In the data rows, 128 means zero.
Here are some points, each followed by its number:
[100 116 125 121 107 136 113 143 125 127 126 120 114 158 104 134 138 100 129 137 131 114 117 121 131 144 125 110 108 139 103 118 103 125 120 107 115 119] 0
[129  94 119 101 117 116 124 171 136 134 129 103 117 145 100 140 144 130 124 133 140  82 117 112 115 172 149 126 117 141 143 142 136 173 114 125  96 122] 1
[112 205  97 124 165 101 118 117 103 165 126  82 179 153 177 107 140 132 129 164 112 100 120  96  90 112 154 131 117 133 157 161 129  99 164 132 108 189] 2
[173 110 200 154 103 191 139 128 198 103  96 166 135 108 123 119 101 114 173 100 169 137 156 163 105 129 130 110 104 111 166 100  98 168 107 107 147  94] 3
[ 90 116 116  91 182 105 126 132 125 183 193 150 132 128 112 127 175 213 148  82 105 149 137  65 165 124 174 182 173 173 141 131 181 113 128 127 142 113] 4
[151 116 134 109 117 116  98 145 107 114 155  99 111 169 123 125 112 135 107 178 148  82 120 108  83 109 114  98 100 159 122 193 103 116 125 117 128 142] 5
[138 146 113 146 134 119 135 145 127 125 140 117  95 133 115 166 136 114 113 133  91 135 111 147 138 144 135 119 156 111  95 128 127 161 143 127 118 129] 6
[133  94 116 165  82 129  98 111 107  89 175 125 154 135 104 110 126 143  94 154 155 128 104 202 100 152 107  88 104 130 111 128  94 127 143 117 219 113] 7
[100 110 125  66 176 105 141  99  99 168 161 114 128 120 135 122 157 154 136  89  83 158 125 108 156 112 177 193 209 161 130 137 191 103 130 171 135 129] 8
[115 122 141 136 190 132 129 132  94 145 126 171 202 104 140 194 199 117 140  95 109 221 215 104 160 126 141 171 195 152 103 128 146 116 100 120  83  99] 9
[138 106  97 129  99 109 222 132 113 154 124 111 117 123  83 127 124 128 136 151 124 126 114 149 160 136 111 129 120 117 111 126 110 144 130 144 104 122] 10
[124 151 127 127 114 112  93 139 163 114 105 122 141 123 146 161 129 149 119 114 126 117 165 115 146 138 104 131 133 133 114 149 122 122 159 107 104 140] 11
[124 185 139 197 125 136 126 128 122 117 112 117 120 104 169 116 129 108 132 143 138 154 100 100 115 134 104 113 108  90 141 128 119 138 123  89 118 142] 12
[112 164 145 105 125 134 139 117 107 117  96 114 120 115 149 183 108 123 148 185 131 151 125 151 112 124 162 135 104 108 122 100 124 122 135 127 155 125] 13
[135  88 119 160 110 109  93 117 136 107 163 139 145 104 108 119 129 130  94 123 129 143 114 161 124 124  89 102 120  95 125 112  98 129 139 132 187 150] 14
[133  81 145 112 117 129 167 111 129 146 121 137  82 133 108 107 140 117 116 139 142 114 114 140 195 124 174 145 143 133 111  90 138 168 132 165 128 110] 15
[105 110 137 124 110 112 164 123 191 160  83 134 111 120 138 142 101 120 151 114 124 108 139 112 131 112 135 142 114 125 125 163 127 125 128 134 128 144] 16
[105 176 113 140 114 140 116 104 122 103 100 111 125 128 104 127 112 123 116 137 148 114 125 121 121 146 152 124 139 100 107 140 124 132 171 127 133 148] 17
[156 129 167 162 146 220 137 111 185  95  96 160 120  83 144  89  90  89 166 108 172 165 164 169 129 121 104 116 108 104 168  90 106 189 117 114 131 113] 18
[161 113 109 146 125 116 106 147  99 127 131 111 100 154 118 129 118 120 107 174 155 108 137 121 105  83  95 119 104 149 127 151 119 107 104 155 112 113] 19
[105 124 122 157 107 148 106 120 116 111 108 143 137  95 202 151  83 104 173 117 152 174 117 126 142 148 107 113 108  95 229 112 103 150 114  99 112 146] 20
[108 142  84 101 142 105 109 125  99 137 155  82 150 133 149 107 105 137 107 167  96 114 125 100 100 129 162 133 114 137 107 183 154  89 178 136  90 165] 21
New points follow, each followed by the numbers of its five nearest points above by angle, seen from the average point of the numbered points, nearest first.
[129 103  84 105 127 116 145 157 103 127 126 127 114 118 169 116 105 114 113 133 124 104 108 133  96 126 130 116 108 117 117 145 161 138 120 138  83 127] 21 1 19 5 10
[108 136 113 116 168 112 118 111 110 165 112  82 150 131 123 125 138 190 136  65 112 145 117 118 156 155 162 147 137 185 150 142 180 122 128 110 118 125] 4 8 9 2 21
[124 159 152 157 127 165 143  99 113  95 105 141  95 123 140 194 136  82 186 130 129 152 108 144 131 121 125 119 133 111 150 121 119 173 132 117 115 157] 20 18 12 13 3
[133 144  97 116 122 119 131 145 132 134 115 141 111 126 135 127 108 141 116 152 126 117 114 153 115  96 104 145 135 108 146 123 113 122 128 122 156 129] 19 14 13 7 5
[124 110 122 129  94 127 118 190 103 137 118 111 100 118 123 113 126 117 119 165 150 126 132 131 118 118 107 116 108 120 117 108 122 136 120 132 123 138] 19 0 5 1 10
[ 83 110 134 124 153 105 118 120 142 165 163 130 104 159 100 142 118 191 136 120  91 143 139 104 151 142 159 165 153 154 139 133 144 113 132 144 115 134] 4 8 9 21 15
[155 155 166 152 127 146 126 111 167 107 118 103 111  95 149 132  96 125 144 139 144 114 137 123 108 148 100 102 114 104 154 100 113  99 128  94 140 107] 3 18 12 20 13
[138 144 130 136 132 119 121 150 113 130 115 160 117 115 167 113 108 108 134 154 118 137 117 140 126 112 100 116 128 111 107 115 127 116 125 107 137 136] 12 13 20 14 18
[100 129  91 127 132 105 113 177 110 176 158 141 183 177 108 146 146 120 132  82 105 197 143 166 105  83 143 164 188 128 117 123 181 119 111 142 100  94] 9 8 4 6 21
[133 122 149 124  99 119 139 185 116  95 151 169 150 128 140 125 115 132  89 141 175 111 141 189 149 160 104 151 108 100  99 121 113 125 117 152 177 127] 7 14 3 15 10
[129  88 134 109 142 109  98 107 122 107 149 127 130 151 100 107 118 159 167 114 112 108 132 118 156 144 125 140 123 117 136 135 136 132 128  89 123 132] 4 1 8 0 5
[121  88 139 116 150 140 133 111 136 134 158 150 132 118  83 113 131 143 144 125 152 114 117 100 126 169 157 116 111 128 159 108 149 122 137  89 131 116] 4 1 3 15 0
[105 140 161 124 107  91 118 120 122 107 138 130 120 108 144 158 178 111 138 111 112 156 168 123 105  91 137 119 133 111 146 108 133 127 104  99 137 119] 9 13 12 20 3
[108 140 154 164 130 101 131 104 110 139 138 145 135 100 131 151 153 108 144  95 121 189 125 104 121 112 143 129 145 130 134 100 142 122 123 144 115  89] 9 8 4 12 20
[144 142 137 146  99 124 109 155 113 134 124 120 123 115 140 142 151 117 103 143 146 104 159 112 108 126  95 106 108  90 132 108  94 146 100 140 128 132] 19 12 14 5 0
[129 155 116 138 144 116 133 128 122  99 146  99 100 145 115 103 138 137 119 125 124 120 128 137 126 146 123 121 147 120 111 100 110 165 152 138 118 134] 6 17 15 10 7
[ 83 186 132 132 130 116 106 104 116 107 126 117 147 133 158 170 155 117 127 123  96 145 143 121 100  96 117 110 135 170 150 137 138 110 125 114 149 113] 2 9 11 13 12
[144 163  97 136 119 155 129 159 142 107 118 132 123 147  90 113 144 114 129 139 131 108 123 142 100 112  95 102 135 161 130 144 124 170 156 134 149 134] 5 7 19 17 6
